Named turns come first, each shown by rows before and after it. Which turns, in which order, take the first row of each pair that follows to the second? Write the first one first, as in the answered first pair.
q_686:
[-21  16   9  16 -11  -4  -3 -30   3  23   0  -4  -7  -3   5   0  -5  -7
 -19   0   6  15  -1   6  -3   3  -8   9   6   3   7   7  -7  -4   2 -10
 -10] -> [-15  11  15   8 -18  -6  -7 -22   3  23   1 -10 -10   0   2  -9 -13 -16
 -21   4  11   2  -5   3   3  -4  -6   2  16   4  13   9   1   5  -7  -2
  -4]
[-11   3  -2  20   0  13  -2   2  31   0 -21   7 -34   8  -6 -11 -18   1
 -10  -4  -9  -6 -12 -11 -10  -1  14 -20  -5 -24 -11   1 -18  -4 -12  -5
  -6] -> [-10   2  -4  19  -2  12  -4   7  32  -1 -21   8 -34   7  -6 -12 -20  -3
 -10  -6  -8  -6 -10 -12  -9  -5  16 -20  -3 -24  -9   1 -18  -3 -13  -3
  -4]
[ 13  -4  11  -5   6   3 -15  29  13  -7  -2  12  12  -6 -25  -1 -15  -9
  -6   3 -14  13  -6   8 -26   4   0 -18  -5   6 -14 -20 -25  15  11   2
   5] -> [ 10  -1  12  -1   9   6 -13  21  10  -3  -2  12  14  -6 -23   1 -12  -2
  -8   6 -19  13  -8   7 -29  10  -2 -16  -7   7 -19 -19 -26  11  12  -3
   1]
[ 30  -8  -8 -11  10   2 -16  39 -13  -1  14  -1   6   5 -10  -6  -6  12
  -5  19 -10  -6  11   7  -6 -26 -14   1  -6   4  -2  -5   6  29  -8  16
  13] -> [ 19  -1 -20  -2  15   5 -12  36 -12  -3  13  13  10   1  -8   8   5  20
   3   8 -15  18  18  15 -14 -23 -12  10 -22   2  -5  -5  -6  18   5   8
   8]
q_228:
[ 28  11  46 -19  13   8 -18  -1 -10  12  16  -5   9   7  -8  -3  -3  17
 -20  32 -19   3 -19  -1   3   3 -10   6  -2   5 -15 -14 -24  10 -30   3
   2] -> [ 11   7  34 -18  -7   0 -34  22  19   3  17   7   3  -6 -15  -3 -16 -16
 -14  10  -3  30  -5  10   5 -16   6   4   4  -7  20  -7 -41   7 -11  17
   9]
[ 16 -10  25  -9   9   6   5   9  -2  10   3  -7  20  -1 -15   7   0   6
  -7  12 -15  -5  -9  -3 -24  15 -15 -12 -16  -2 -30 -20 -15   1  -2 -12
  -4] -> [ 15 -11  11 -21  -4   7  -8  32   7   2  10   5  24  -7 -13  13   5 -11
  -1   2   1  25   9   9 -19  -5  -4   5 -16 -10   1 -11 -23   7   4  -2
  12]
[ -3   3  10   6 -23  -1   2 -16   7  -8  -2 -14   8  -1  -3  -6 -10  13
   4  11  -5  -3   3  21  -7  -5  14   2  -9  -9  -7   7  12 -11  -8   6
   2] -> [  0   1   8   2 -23   1   0 -14   3  -9   1 -12  10  -1  -2  -4  -5  15
   5  12  -1   0   5  24  -5  -8  14   7 -11  -9  -4  10  13  -9 -10   7
   5]
[  1   3  14  13  -3   1   6 -63 -18  30  18 -37  -2  22 -33  -3  -4  39
 -32  22 -22 -22 -34 -17  -5  10 -14  21  -9   5 -19  11 -23   5 -49 -16
  22] -> [ -8  -1 -15  -3 -36   0 -25 -17   9  12  31 -13   3   4 -34   6  -1  -4
 -18  -8  13  40   1   8   7 -32  10  46  -6 -15  47  28 -45  14 -28   8
  50]
q_262:
[ -9 -20 -35 -11 -16  -4  -5  20   6 -23   3  14  13   5  11   0  11 -16
   9 -22   4  25  17   8   6 -19   7   5   3  -2  15   6   0 -17  20   0
  18] -> [ 13 -28 -25 -23 -14  -3  -8  36  -3 -23   3  10  17  11   8  -4  10 -17
   8 -11   3  14  15   6   5 -21   3   3   5   5   6  -2   6  -1   7   5
  25]
[-12  12   3   0 -10  12   6 -31  -4   3   7 -11 -11   3  -2   2  -1   9
  -6  15   1 -13  -9  -9   9  11  -5   1  10  -4   5   6   0  -7  -2  -5
   5] -> [ -9  15   7  -5 -15  16  -2 -26  -1   3  10 -10  -8   0  -9   2  -2   3
  -9  20   6   0  -7  -3   7   7  -2   6   8  -8  14   6 -10  -1  -2  -1
  10]
[  9 -25 -13   3 -14  -6   2  16   3 -23  31   8 -12   8  -7  -7  -6 -28
  -4  -6   4 -11   0  -8  26 -18 -25 -30  -3 -16   3  30  38  16 -28  26
   0] -> [-13 -16 -24  18 -16  -9   9  -2  11 -23  30  12 -18   4  -2  -3  -5 -23
   0 -17   4  -9   2  -9  27 -15 -22 -29  -6 -21  10  37  37  -1 -17  18
  -8]
[ 15 -12  -6  -8   6   4   6  16  -2 -16 -14  -4 -11   1  -6  12  -2 -12
   2   0  -1  -1   6   2  -5   2   0 -17  -5  17  -3 -11  -6  20   3  11
   5] -> [  1  -9 -16   3   9   1  15   2  -1 -17 -18  -3 -17   2   2  15   1  -4
   7 -10  -7  -9   6  -3  -3   6  -2 -22  -6  15  -6  -7   0   6   9   5
  -3]
Then:
Each pair is two turns apart.
[ 24 -11  24 -19   7  13   2  -7 -28  -2  10  -2  15   6  10   5  25  15
   3  13  11  12  12   5  -6  -7   9  11  -3  -1 -16  -6   2   4 -10   1
  10] -> [ 19 -17  19 -16   3   4   9 -10 -24  -7   6 -10   2  12  18  -4  16  11
   7   4  14 -22   7  -9   6 -11   8  -5  12  -1 -13   1  24  -1 -15   4
   7]  q_262 q_686
[ -2  -5  30   4 -12  -4  -6  -9  -3  11  -4 -10   3 -12   0  -8 -13 -15
 -15  11   0 -14 -24  -2   2 -14  14 -32  20   3   6  -3  -6  10 -10  13
   4] -> [  0  -5  23  -2 -19  -2 -13   2  -1   7   0  -5   7 -15   1  -6 -11 -21
 -13   6   8   0 -16   2   6 -22  18 -22  19   0  18   1 -10  15  -8  19
  12]  q_228 q_228
[ -5 -12  -4   4 -11   2  -5  17  12   8 -11  -4  -4   6   3  -3  -5 -10
  11  -4  -2 -16  -7   3  -7  -1   9  -6  -5 -13   1  15   3   2   1  11
  -1] -> [  4 -14  -9  -3  -5   4  -1  21   1   3  -8  -1   1  10   9   1   6   0
  15  -2  -3 -13  -3   3  -4  -1   7   3  -9  -9  -5  14   8   6  -3   9
   3]  q_228 q_686
[-18  22   9   9  -4   4 -18 -29  -7  12  10  -6  10 -10  -6  16  14   8
  -3  24  12  25 -11  20   4   8   0  19 -14 -13   2 -10 -38  -1  -3   2
  -7] -> [-19  23  12  12  -2   4 -15 -33  -9  14   8  -8  10  -9  -7  15  13  11
  -4  26   9  19 -14  17   2  12  -2  15 -14 -11  -4 -12 -37  -2  -4  -1
 -10]  q_228 q_228
[  0  -2   7  -2 -13  -1 -13  16   4   4   4   2   1  -2  -7   3  -4  -1
  -1   0  -3  15   9   6   1  -5   5   2  -8  -1  13   5  -7   9  10   7
   7] -> [ -8   2  15  10  -4  -2  -3  -4   5  11  -2  -4  -5   0 -10   0  -9  10
  -5   4 -14  -3  -2  -1  -6   9   0 -12  -9   3  -4   1  -6  -1   9  -3
  -8]  q_228 q_262
[-11   8   8   7 -17  10  -9  -1  -4  18 -20 -23  -9 -13  -4 -16 -27  -2
  -7  16   8 -21 -12  -5  16   5 -20  -2   5   7  14   1  18   1 -10  -8
  -8] -> [ -6   9 -15  -7 -19  17 -16  20 -12   9 -11  -6   2 -15   6   1  -1   2
   5   6  19  16  11   6  20  -8 -15  29  -7   4  27   7  13   6  -2  -4
   7]  q_228 q_686
[ -7  14  11  -4  -6   4   4 -37 -10  12   9 -17   3   6   4   2  13  15
 -16  25   3 -13  -4  -2   3  10  -8  13   5  -9   9  16   7 -12 -10  -4
   1] -> [ -6   1  14  -6 -16  -7   0 -16   8   6   3 -20  -7   4   0  -9 -12 -11
 -14  13   9 -31  -6  -6   9  -4  -2 -10  20 -10  19  15  14  -7 -11   8
   4]  q_686 q_228
[  0   5   5  -8 -17   3 -19  10  15   4   8   4   1 -12 -13  -3  -5 -23
  -5  -2  16  19   7   9   0  -7   6  11   9 -11  27   5 -18   8   4  10
  13] -> [ 18   8   3 -20  -6  12 -15   8 -11   5  14   2  10  -2  -6   1  15  -2
  -4  12  13  16   8   6   3  -3  -2  29   4  -4  13   5  -7  16 -11   5
  19]  q_228 q_228
[-18  20  10  19  10   3   7 -23  21   7  -4  11  -4 -12  -1  11   0   5
   1 -14  -1  25  -7   2 -16   5  -5  -4  -9  -8  -1  -2 -24 -16  26 -15
  -9] -> [  3   0  24  -5 -11  -6  -6   5  26   1  -2  -5 -13  -6  -5 -12 -24 -28
  -4  -9  17 -10 -12  -7   0 -19   0 -23  20  -9  19   2  -1   7   3  10
   9]  q_686 q_686
